(141, 86, 158, 147, 58, 96, 80, 153, 113, 62, 60, 106)
(124, 104, 153, 139, 97, 131, 106, 105, 119, 141, 27, 153)
(81, 169, 145, 94, 118, 179, 87, 82, 143, 91, 106, 178)
(173, 76, 118, 165, 131, 77, 170, 172, 114, 163, 126, 78)
(137, 149, 96, 116, 163, 118, 157, 160, 136, 117, 243, 96)
(84, 176, 139, 88, 125, 177, 88, 84, 147, 85, 140, 177)
(169, 102, 114, 157, 148, 82, 169, 174, 119, 157, 183, 74)
(139, 145, 97, 118, 164, 115, 157, 158, 135, 125, 244, 96)
(172, 86, 115, 163, 134, 79, 170, 175, 113, 165, 142, 73)
(118, 112, 154, 135, 97, 137, 102, 101, 119, 133, 30, 157)
(95, 182, 108, 86, 156, 163, 117, 120, 148, 92, 225, 144)
(140, 105, 146, 135, 88, 104, 99, 152, 123, 75, 109, 106)
(129, 135, 119, 121, 131, 132, 128, 131, 133, 124, 147, 127)
(120, 150, 124, 104, 106, 112, 93, 173, 141, 20, 227, 94)
(171, 83, 118, 164, 137, 80, 170, 171, 114, 166, 136, 78)
(127, 130, 121, 134, 153, 142, 150, 103, 125, 184, 98, 147)
(112, 174, 106, 98, 160, 145, 136, 141, 145, 100, 240, 121)
(130, 127, 130, 132, 131, 128, 130, 128, 128, 134, 126, 127)
(125, 131, 120, 134, 144, 138, 141, 113, 123, 168, 113, 141)
(152, 52, 178, 171, 35, 84, 78, 147, 99, 89, 0, 109)
(164, 74, 133, 169, 117, 87, 149, 150, 111, 167, 74, 98)
(170, 75, 128, 167, 120, 82, 156, 158, 105, 166, 86, 91)
(155, 48, 176, 171, 35, 89, 85, 137, 101, 105, 0, 119)
(128, 130, 131, 119, 119, 121, 117, 143, 134, 91, 157, 116)
(107, 179, 104, 89, 157, 152, 128, 129, 145, 98, 237, 134)
(167, 90, 114, 163, 142, 78, 169, 173, 111, 163, 161, 79)
(106, 135, 152, 120, 97, 155, 92, 87, 127, 119, 41, 170)
(153, 41, 177, 176, 42, 87, 86, 136, 98, 113, 0, 119)
(169, 100, 108, 159, 147, 81, 168, 179, 119, 159, 176, 77)
(138, 92, 160, 142, 65, 90, 90, 158, 118, 57, 81, 102)
(156, 124, 103, 130, 162, 96, 166, 173, 125, 137, 228, 78)
(87, 190, 121, 83, 138, 178, 102, 103, 152, 83, 182, 162)
(128, 121, 131, 148, 157, 143, 162, 84, 118, 224, 54, 162)
(160, 114, 103, 141, 159, 93, 173, 177, 122, 145, 211, 74)
(80, 186, 129, 88, 128, 179, 93, 91, 147, 84, 156, 171)
(123, 143, 117, 119, 148, 140, 142, 118, 131, 151, 150, 137)
(131, 128, 123, 133, 156, 146, 159, 92, 125, 207, 81, 156)
(114, 179, 103, 83, 127, 123, 104, 178, 151, 15, 255, 89)
(101, 210, 86, 70, 178, 147, 131, 162, 157, 52, 255, 102)
(149, 65, 155, 177, 105, 124, 143, 88, 105, 224, 0, 164)
(102, 217, 70, 74, 220, 169, 165, 125, 162, 127, 255, 129)
(145, 74, 164, 157, 41, 91, 71, 158, 109, 69, 28, 104)
(172, 75, 131, 169, 127, 83, 160, 158, 112, 167, 98, 91)
(141, 88, 144, 167, 137, 137, 158, 74, 109, 244, 0, 168)
(91, 184, 121, 86, 150, 164, 112, 114, 146, 86, 212, 150)
(131, 111, 138, 138, 90, 111, 99, 150, 123, 87, 112, 120)
(165, 75, 139, 167, 114, 90, 150, 148, 110, 162, 66, 103)
(142, 78, 150, 173, 121, 130, 152, 78, 106, 236, 0, 168)
(115, 169, 105, 99, 160, 139, 137, 141, 143, 107, 241, 117)
(120, 164, 103, 113, 184, 156, 167, 106, 139, 182, 177, 144)
(107, 197, 94, 77, 150, 132, 115, 175, 156, 25, 255, 92)
(156, 77, 141, 166, 110, 98, 142, 142, 112, 162, 57, 109)
(103, 202, 78, 86, 225, 169, 183, 107, 151, 176, 255, 142)
(126, 158, 100, 109, 164, 126, 147, 152, 140, 111, 246, 108)
(139, 96, 153, 144, 72, 103, 87, 154, 122, 66, 88, 106)
(123, 145, 133, 107, 102, 116, 96, 167, 137, 35, 206, 95)
(172, 71, 120, 168, 124, 79, 162, 165, 109, 168, 110, 86)
(113, 182, 106, 83, 133, 126, 106, 179, 154, 14, 255, 86)
(151, 54, 176, 167, 36, 84, 73, 149, 104, 80, 0, 109)
(154, 80, 146, 163, 105, 102, 132, 136, 110, 157, 42, 118)
(89, 156, 147, 107, 106, 173, 87, 83, 139, 103, 77, 184)
(98, 144, 150, 107, 107, 165, 87, 84, 134, 107, 61, 178)
(156, 42, 178, 182, 53, 97, 98, 117, 96, 155, 0, 135)
(152, 51, 165, 184, 85, 109, 129, 96, 96, 200, 0, 153)
(161, 75, 136, 168, 110, 88, 144, 147, 106, 164, 63, 103)
(145, 75, 156, 175, 108, 128, 143, 80, 103, 236, 0, 165)
(149, 59, 176, 165, 42, 82, 73, 150, 104, 70, 1, 107)
(155, 42, 181, 182, 47, 93, 94, 124, 97, 134, 0, 130)
(143, 77, 163, 149, 51, 88, 79, 159, 111, 63, 56, 101)
(131, 95, 154, 146, 100, 130, 110, 110, 118, 139, 26, 144)
(99, 215, 82, 69, 181, 150, 132, 158, 157, 59, 255, 105)
(94, 190, 116, 86, 152, 164, 113, 117, 149, 90, 218, 145)
(135, 105, 143, 141, 73, 105, 94, 156, 123, 72, 93, 107)
(154, 46, 172, 179, 58, 97, 107, 115, 95, 165, 0, 136)
(120, 169, 103, 99, 163, 137, 142, 145, 145, 105, 242, 109)
(79, 184, 129, 84, 135, 178, 93, 92, 146, 88, 159, 173)
(124, 129, 122, 123, 127, 126, 124, 135, 128, 118, 149, 124)
(101, 207, 76, 80, 225, 169, 180, 119, 152, 162, 255, 139)
(101, 217, 70, 75, 222, 169, 175, 122, 160, 143, 255, 131)
(123, 106, 148, 138, 93, 137, 109, 104, 122, 135, 29, 153)
(149, 69, 167, 155, 42, 92, 74, 156, 111, 65, 21, 107)
(158, 42, 182, 181, 52, 93, 100, 121, 96, 141, 0, 130)
(148, 84, 144, 157, 100, 109, 128, 127, 110, 155, 38, 128)
(130, 122, 128, 141, 155, 145, 163, 89, 125, 212, 67, 158)
(91, 151, 152, 108, 105, 167, 87, 83, 133, 102, 68, 176)
(149, 58, 162, 182, 99, 116, 135, 88, 101, 216, 0, 158)
(141, 139, 98, 122, 161, 109, 158, 164, 132, 130, 241, 93)
(151, 56, 170, 182, 94, 114, 128, 90, 101, 206, 0, 156)
(134, 101, 131, 156, 147, 145, 163, 81, 118, 239, 9, 166)
(141, 89, 150, 153, 98, 115, 119, 120, 116, 149, 28, 134)
(145, 81, 161, 149, 51, 93, 75, 155, 113, 62, 44, 105)
(106, 206, 89, 73, 167, 143, 124, 168, 159, 38, 255, 97)
(126, 139, 127, 113, 106, 117, 97, 162, 136, 49, 192, 101)
(80, 176, 136, 92, 120, 179, 86, 89, 145, 91, 119, 182)
(166, 106, 109, 146, 155, 83, 172, 176, 123, 146, 198, 74)
(104, 198, 95, 75, 153, 136, 116, 172, 155, 27, 255, 94)
(100, 220, 76, 69, 216, 167, 167, 135, 160, 118, 255, 125)
(129, 129, 126, 125, 136, 130, 139, 121, 127, 145, 124, 135)
(108, 189, 104, 79, 137, 130, 105, 176, 154, 16, 255, 90)
(136, 104, 134, 155, 154, 144, 163, 83, 115, 238, 25, 165)
(82, 185, 128, 83, 137, 176, 96, 97, 144, 85, 174, 164)
(124, 165, 103, 103, 164, 132, 145, 150, 139, 114, 244, 110)
(154, 46, 174, 183, 66, 100, 111, 106, 95, 172, 0, 137)

(108, 180, 106, 97, 159, 150, 127, 130, 148, 95, 236, 130) 0
(153, 47, 173, 184, 77, 108, 119, 100, 100, 190, 0, 148) 1
(81, 178, 138, 87, 123, 181, 82, 82, 145, 88, 127, 178) 0
(84, 173, 141, 92, 117, 178, 84, 83, 143, 94, 101, 180) 0
(142, 88, 148, 158, 102, 114, 128, 119, 113, 153, 32, 132) 0
(95, 142, 149, 110, 102, 165, 88, 82, 132, 114, 58, 181) 0
(118, 170, 117, 89, 119, 119, 97, 176, 150, 4, 255, 87) 2
(149, 59, 171, 160, 39, 85, 79, 151, 110, 70, 3, 105) 1
(134, 97, 139, 158, 147, 141, 161, 81, 111, 240, 6, 168) 1
(151, 130, 101, 134, 161, 102, 163, 167, 132, 136, 231, 88) 0
(128, 131, 125, 122, 111, 120, 113, 146, 139, 81, 163, 112) 2
(123, 128, 126, 129, 140, 136, 137, 116, 131, 155, 116, 141) 1
(154, 54, 175, 174, 34, 88, 77, 140, 103, 96, 0, 119) 1
(101, 213, 78, 72, 194, 154, 145, 150, 161, 74, 255, 109) 2
(112, 179, 92, 105, 210, 166, 180, 99, 145, 191, 219, 151) 2
(110, 124, 156, 125, 101, 151, 93, 92, 127, 120, 35, 169) 0
(161, 116, 103, 141, 154, 91, 172, 176, 124, 149, 207, 78) 0
(142, 73, 152, 173, 118, 127, 151, 79, 106, 235, 0, 164) 1
(129, 119, 135, 130, 106, 118, 111, 138, 128, 100, 120, 120) 1
(130, 124, 128, 128, 126, 129, 128, 128, 127, 123, 125, 124) 1
(135, 117, 138, 131, 98, 115, 110, 144, 129, 89, 118, 116) 1
(155, 76, 146, 164, 111, 97, 142, 133, 113, 158, 48, 115) 0
(130, 122, 125, 147, 157, 146, 165, 87, 119, 223, 56, 157) 1
(151, 84, 144, 159, 104, 105, 130, 130, 114, 155, 39, 125) 0
(142, 84, 148, 167, 134, 135, 159, 75, 107, 242, 0, 167) 1
(118, 160, 118, 95, 111, 111, 93, 180, 141, 9, 255, 89) 2
(155, 48, 181, 179, 42, 89, 88, 131, 96, 120, 0, 124) 1
(130, 125, 130, 128, 116, 121, 122, 137, 129, 109, 127, 120) 1
(124, 151, 111, 119, 168, 148, 153, 110, 133, 169, 159, 144) 2
(103, 137, 155, 119, 100, 161, 89, 88, 128, 113, 49, 170) 0
(86, 192, 115, 81, 140, 175, 101, 102, 151, 87, 188, 165) 0
(160, 121, 100, 136, 158, 96, 168, 172, 129, 138, 221, 81) 0
(126, 130, 130, 120, 112, 117, 108, 153, 133, 69, 169, 105) 2
(116, 170, 98, 111, 200, 159, 175, 105, 139, 189, 198, 149) 2
(135, 96, 150, 150, 99, 124, 112, 112, 113, 143, 26, 140) 0
(108, 197, 80, 94, 220, 168, 182, 100, 150, 187, 255, 150) 2
(98, 184, 107, 92, 153, 158, 123, 124, 149, 96, 224, 142) 0
(104, 192, 81, 96, 218, 170, 185, 104, 149, 190, 250, 150) 2
(170, 91, 114, 160, 146, 79, 170, 172, 116, 157, 160, 77) 0
(170, 73, 128, 171, 122, 82, 158, 156, 107, 166, 92, 92) 0
(100, 212, 76, 79, 223, 170, 176, 119, 158, 153, 255, 137) 2
(133, 116, 125, 147, 155, 145, 165, 85, 115, 232, 39, 165) 1
(127, 124, 123, 133, 156, 140, 159, 101, 127, 191, 95, 146) 1
(122, 155, 125, 100, 110, 113, 91, 180, 145, 11, 250, 87) 2
(120, 149, 127, 106, 104, 116, 92, 173, 139, 24, 216, 93) 2
(125, 139, 120, 125, 145, 131, 139, 120, 130, 137, 146, 132) 2
(113, 165, 96, 111, 194, 161, 168, 102, 138, 192, 190, 153) 2
(101, 215, 76, 64, 200, 155, 154, 149, 164, 85, 255, 114) 2
(135, 95, 137, 159, 144, 140, 161, 74, 114, 241, 0, 170) 1
(129, 132, 125, 133, 147, 140, 146, 106, 125, 172, 108, 142) 1
(117, 116, 153, 131, 99, 144, 98, 96, 120, 128, 32, 159) 0
(106, 190, 83, 98, 211, 171, 180, 102, 147, 191, 233, 152) 2
(149, 49, 173, 183, 72, 105, 115, 100, 99, 183, 0, 145) 1
(116, 154, 113, 117, 172, 148, 157, 109, 135, 171, 165, 141) 2
(86, 166, 141, 96, 114, 176, 85, 82, 141, 97, 90, 182) 0
(115, 121, 155, 131, 98, 147, 99, 93, 126, 125, 35, 161) 0
(87, 189, 120, 86, 145, 172, 103, 105, 152, 86, 197, 157) 0
(123, 142, 120, 121, 156, 142, 144, 115, 134, 155, 151, 138) 2
(82, 182, 130, 84, 125, 180, 96, 94, 149, 86, 143, 173) 0
(174, 78, 118, 168, 131, 82, 164, 165, 110, 169, 118, 84) 0
(128, 121, 132, 128, 112, 121, 116, 134, 127, 109, 124, 123) 1
(127, 132, 131, 114, 109, 111, 99, 161, 133, 58, 181, 103) 2
(103, 219, 74, 69, 207, 162, 160, 142, 160, 99, 255, 120) 2
(105, 208, 74, 83, 220, 173, 181, 111, 154, 174, 255, 145) 2
(88, 162, 151, 102, 107, 175, 86, 82, 139, 101, 83, 182) 0
(144, 136, 95, 129, 161, 107, 164, 171, 130, 134, 230, 89) 0
(130, 155, 99, 117, 162, 123, 150, 155, 139, 116, 241, 101) 0
(92, 189, 119, 82, 146, 170, 108, 106, 150, 93, 209, 156) 0
(167, 100, 108, 150, 154, 84, 174, 178, 121, 152, 191, 73) 0
